In the rows, 128 means zero.
Each path is a new rotation, seen through one point. The rows after it are directions, each followed by how far the rotation turns it, in deg/step (0 if it stays put).
Each turn is a multiple of 5 degrees from 10 to 175, or 0.
Each row of a path follows its step; steps can be skipped.
path 1
step 2: [120 132 129 116 118 120 122 132 140 140 125 128 128 127 116 134 132 115
 128 130 128 130 135 127 127 131 128 128 132 125 133 126 131 129 117 128
 133 128 132]
step 3: [117 136 121 126 128 122 121 123 145 138 119 127 128 131 120 125 136 128
 131 129 132 128 127 126 133 129 135 125 131 125 131 128 130 123 126 117
 124 120 132]
step 5: [124 135 137 127 119 134 130 124 132 129 126 116 118 140 119 133 136 117
 125 133 133 132 131 128 129 131 124 125 125 132 130 133 129 138 132 119
 127 122 130]
step 6: [123 135 129 131 129 130 123 124 133 136 127 112 117 139 131 126 127 121
 135 121 131 130 127 130 124 134 125 123 136 129 132 141 124 136 124 120
 132 124 129]
step 8: [123 126 135 124 116 129 117 123 128 135 125 118 128 130 121 117 129 133
 129 138 130 134 138 127 120 137 128 125 124 123 135 130 127 124 127 128
 127 122 119]
step 9: [126 125 126 115 128 127 116 127 128 138 121 131 115 134 122 121 130 128
 136 128 128 132 134 133 124 131 118 127 130 128 137 129 123 124 132 126
 121 119 119]
step 10: [127 125 130 118 129 139 120 127 137 130 125 135 121 135 126 133 125 127
 140 132 129 139 140 122 135 133 121 130 133 130 137 130 129 124 130 124
 121 124 134]
step 11: [131 127 138 127 124 129 119 119 138 133 120 126 122 126 124 132 127 124
 134 126 128 140 138 116 134 126 129 140 130 128 136 126 125 132 125 121
 135 126 127]
step 12: [129 129 133 121 121 123 119 127 130 135 123 123 118 116 129 130 136 125
 134 120 135 138 129 129 129 128 137 133 133 126 133 126 124 133 133 116
 127 120 135]
step 13: [125 127 133 125 119 128 128 121 132 132 126 127 126 121 131 128 128 124
 139 130 143 123 136 123 124 131 137 123 138 130 134 131 128 132 134 124
 120 115 136]
step 15: [120 132 127 121 130 132 121 133 131 133 116 117 128 134 123 121 128 116
 141 133 133 133 121 128 130 133 134 132 128 127 121 129 133 130 124 122
 120 121 127]
step 16: [119 130 120 129 130 141 118 124 124 128 118 119 126 129 121 124 120 121
 138 128 129 130 134 126 136 129 137 122 135 128 132 124 132 133 130 127
 128 120 122]
Speeds:
[127 128 126 132 128 128 129 126 126 127 127 128 128 123 126 126 130 130
 126 130 128 130 129 130 129 129 131 128 127 126 129 127 126 127 128 126
 129 125 127]	85
[130 130 131 128 126 129 131 128 128 125 128 129 129 129 129 128 130 128
 129 133 127 129 131 125 128 127 131 127 127 130 130 127 127 127 126 131
 130 129 127]	115
[128 124 129 128 125 129 128 125 130 127 129 128 130 127 124 130 125 126
 125 129 128 128 130 126 127 129 126 128 127 126 126 128 129 131 128 128
 130 128 127]	120
path 2
step 0: [120 132 132 124 129 119 128 131 131 137 127 123 129 140 134 128 125 122
 120 121 116 128 132 130 126 122 129 129 121 129 128 124 126 127 135 121
 126 122 133]
step 3: [119 120 132 127 121 127 136 124 122 133 126 126 132 130 134 131 126 129
 122 131 131 130 126 127 124 133 130 117 121 123 132 127 126 126 137 117
 117 132 130]
step 4: [123 120 134 121 134 125 128 126 126 130 126 124 134 135 137 128 122 128
 125 129 125 131 126 123 126 130 130 125 115 134 133 126 124 126 129 120
 117 133 140]
step 5: [130 127 133 130 135 119 118 117 128 134 132 123 133 129 130 125 130 125
 128 123 120 127 124 120 124 131 131 124 118 135 126 125 124 124 128 126
 121 123 140]
step 7: [125 122 125 128 125 127 131 126 124 141 123 126 130 122 129 131 123 129
 117 129 126 127 136 121 129 128 133 114 125 120 131 128 135 133 127 133
 123 128 137]
step 8: [124 128 128 124 133 132 127 123 128 130 124 130 132 131 134 132 120 125
 120 130 119 123 130 123 136 130 125 116 128 118 132 123 131 129 125 123
 119 131 142]
step 9: [128 131 132 123 135 133 121 120 127 127 130 124 135 135 131 127 127 126
 122 131 124 129 134 128 128 130 123 119 132 125 127 123 119 127 128 118
 124 119 142]
step 11: [127 130 126 125 133 124 125 129 122 147 125 128 129 123 128 131 132 135
 124 124 127 128 132 128 132 134 127 112 132 134 127 132 125 127 132 127
 123 135 130]
step 12: [113 128 129 120 135 127 128 121 128 139 120 132 132 127 128 132 132 127
 118 128 124 128 129 129 133 132 129 116 130 132 128 132 127 132 121 123
 125 133 126]
step 13: [117 127 128 118 136 133 128 121 129 134 129 130 142 131 127 126 128 130
 119 130 122 131 123 126 137 124 130 124 124 128 129 128 120 129 119 131
 126 120 130]
step 15: [123 132 132 123 121 126 125 131 127 137 134 124 128 129 135 134 127 135
 118 119 118 132 136 130 127 134 129 121 131 125 127 131 118 124 133 132
 134 131 131]
step 16: [123 137 132 123 126 128 132 131 124 137 126 128 135 128 126 137 122 127
 119 123 118 129 137 133 123 131 134 119 123 130 126 121 121 129 124 128
 129 138 128]
Speeds:
[126 128 124 126 129 125 126 128 129 128 127 127 128 126 125 125 129 127
 125 125 128 127 128 124 128 125 127 129 128 129 128 127 130 130 129 127
 128 129 126]	60
[128 128 127 131 127 127 131 127 125 129 128 128 127 124 124 131 127 129
 127 126 128 131 129 129 127 130 129 126 130 128 129 129 130 129 129 128
 130 132 128]	80
[125 129 128 126 129 127 129 129 129 129 127 129 123 130 132 129 126 127
 128 125 128 128 130 127 129 129 126 129 129 130 129 129 130 127 128 130
 127 132 131]	95
[130 131 127 129 125 128 128 130 130 127 128 127 129 128 128 129 125 126
 126 127 124 127 132 128 128 126 128 128 129 123 128 126 129 129 128 129
 130 127 130]	45
[128 131 128 130 127 127 131 128 128 125 129 127 125 128 128 126 128 129
 128 129 128 127 128 124 126 128 130 126 122 128 127 129 130 126 129 126
 129 128 130]	20
path 3
step 0: [121 118 130 126 119 129 134 128 130 134 125 125 119 125 122 135 129 126
 124 136 137 120 116 130 121 126 126 123 125 129 125 126 132 139 125 135
 124 130 121]
step 1: [131 123 123 120 131 125 130 128 132 131 132 129 125 116 117 126 121 125
 123 144 127 131 132 127 131 126 125 120 124 127 127 128 125 144 126 132
 126 129 124]
step 2: [130 124 126 121 126 129 133 124 134 126 134 133 137 122 119 127 127 126
 125 130 117 129 127 135 127 138 118 132 126 134 138 134 127 135 120 123
 130 126 122]
step 3: [120 118 133 127 127 125 136 125 138 124 124 129 125 127 128 137 137 128
 126 128 125 123 125 129 119 137 123 128 131 128 126 143 125 130 121 132
 121 122 123]
step 7: [123 129 123 121 120 128 139 126 131 125 129 126 130 128 124 129 137 118
 129 137 129 127 121 129 127 130 126 129 125 138 122 140 125 141 121 131
 126 125 121]
step 8: [119 115 131 126 132 124 127 119 132 135 127 130 126 120 117 125 126 118
 134 132 125 126 123 131 126 132 124 121 127 126 125 132 128 138 130 128
 125 118 121]
step 9: [130 113 129 125 134 132 129 124 134 133 126 129 123 118 126 130 121 128
 122 132 124 127 135 128 123 137 123 132 125 125 138 128 129 131 117 134
 129 130 115]
step 10: [127 125 124 119 123 130 134 130 136 130 129 130 131 128 131 135 134 137
 120 134 125 120 130 132 124 136 117 124 126 126 124 138 128 137 121 130
 131 139 125]
step 11: [126 123 135 122 122 122 133 126 138 129 136 123 125 129 125 129 128 129
 121 139 122 129 121 132 124 135 130 124 133 137 116 134 129 137 132 128
 131 122 128]
step 14: [125 124 135 120 126 128 137 123 124 135 138 135 128 128 125 129 129 128
 116 139 127 121 130 128 126 132 124 132 120 129 126 135 125 139 123 127
 122 127 118]
step 15: [125 119 123 119 127 133 129 124 141 124 131 124 124 121 125 125 131 130
 127 135 120 125 126 141 132 138 125 126 122 128 121 132 128 133 127 130
 118 122 123]
step 16: [128 116 129 122 130 128 130 123 147 128 120 123 128 121 128 131 125 120
 127 129 125 129 127 133 122 132 127 120 135 134 132 133 129 132 122 128
 138 130 125]
Speeds:
[130 127 130 128 129 126 124 126 127 129 131 125 129 128 124 127 127 129
 130 129 126 130 129 129 132 131 127 130 127 128 127 127 130 128 129 126
 127 126 127]	110
[129 129 125 126 127 130 125 128 126 129 131 130 128 127 126 127 127 131
 125 130 130 126 133 127 125 127 126 128 128 128 129 128 130 128 128 128
 127 128 129]	85
[131 126 127 130 130 127 128 130 130 129 126 128 131 127 128 130 127 129
 128 126 127 128 130 127 127 128 125 130 127 129 131 127 125 127 126 124
 131 129 127]	100
[129 131 124 125 130 128 127 127 129 129 126 127 130 130 127 127 130 127
 131 130 129 129 130 128 131 127 127 126 129 128 127 130 129 128 126 129
 130 131 127]	125
path 4
step 0: [130 123 126 134 133 123 130 130 122 122 135 126 133 133 134 125 121 137
 124 138 125 124 122 124 131 132 134 123 131 134 131 130 124 127 135 128
 124 116 130]
step 2: [123 130 130 128 129 124 131 126 127 118 126 131 130 131 130 119 127 135
 129 132 120 127 121 129 133 122 133 119 121 140 129 129 130 136 135 123
 136 123 127]
step 3: [130 136 126 130 127 122 131 130 119 134 138 128 126 126 130 139 121 136
 122 134 129 130 125 127 129 124 134 121 124 125 131 141 126 124 131 128
 127 126 124]
step 4: [129 130 135 136 126 136 131 134 129 134 121 127 131 135 128 127 132 129
 127 127 125 134 122 132 134 126 129 125 117 139 128 134 139 132 136 129
 130 126 128]
step 6: [126 129 131 129 127 136 128 130 119 134 134 116 129 132 127 130 132 133
 128 125 126 134 123 134 125 134 134 122 123 128 138 134 137 125 134 133
 123 124 122]
step 7: [123 127 133 130 131 133 132 129 134 117 118 131 116 132 125 123 121 132
 125 133 133 132 123 129 131 127 126 129 122 136 130 138 131 126 133 126
 129 120 124]
step 8: [118 127 125 125 133 123 133 128 111 130 134 120 126 128 132 128 124 137
 129 126 125 129 125 122 128 127 124 121 124 131 127 134 130 129 133 130
 118 128 121]
step 9: [119 123 129 136 127 137 127 133 125 130 127 130 121 127 122 131 130 132
 119 131 131 135 118 131 134 124 134 129 129 124 131 131 139 132 132 126
 134 119 125]
step 11: [124 121 127 131 125 129 129 127 125 131 134 125 128 119 126 130 128 140
 123 128 128 133 130 126 123 127 135 122 122 123 127 138 143 136 133 128
 123 127 131]
step 12: [129 124 131 134 131 135 133 131 130 116 135 125 126 139 134 127 126 131
 121 131 127 124 117 128 134 121 133 129 126 133 135 131 133 126 132 132
 131 125 134]
step 13: [130 128 128 129 121 122 133 135 123 125 125 122 134 120 132 128 117 133
 132 135 129 127 129 119 127 129 127 125 125 128 129 140 136 127 134 131
 120 121 125]
step 16: [130 128 134 130 129 124 130 131 122 136 129 128 129 127 126 132 132 135
 127 129 124 129 130 127 142 134 131 125 118 133 128 139 137 130 132 123
 119 126 126]
Speeds:
[128 130 130 128 129 129 126 127 128 132 126 129 127 130 128 128 127 128
 129 128 127 131 127 131 126 129 127 125 125 129 128 129 124 126 129 127
 129 129 125]	25
[128 128 127 127 128 129 128 130 129 129 126 131 127 124 126 130 125 128
 128 131 131 130 130 127 123 127 130 128 129 127 127 129 129 128 129 127
 130 126 129]	175
[125 130 126 130 131 128 128 127 132 125 128 130 130 129 127 130 125 127
 126 127 125 126 126 126 127 129 129 129 129 131 128 129 126 127 128 128
 128 127 127]	145
[129 127 128 131 129 129 129 125 125 129 132 128 128 124 129 129 127 129
 126 127 129 126 128 130 126 130 128 127 128 130 129 127 126 132 126 125
 127 127 128]	130
[129 126 129 127 126 126 126 130 129 131 130 128 126 127 125 129 128 128
 125 127 123 128 127 129 126 128 127 130 129 129 130 128 130 126 130 128
 126 130 127]	140
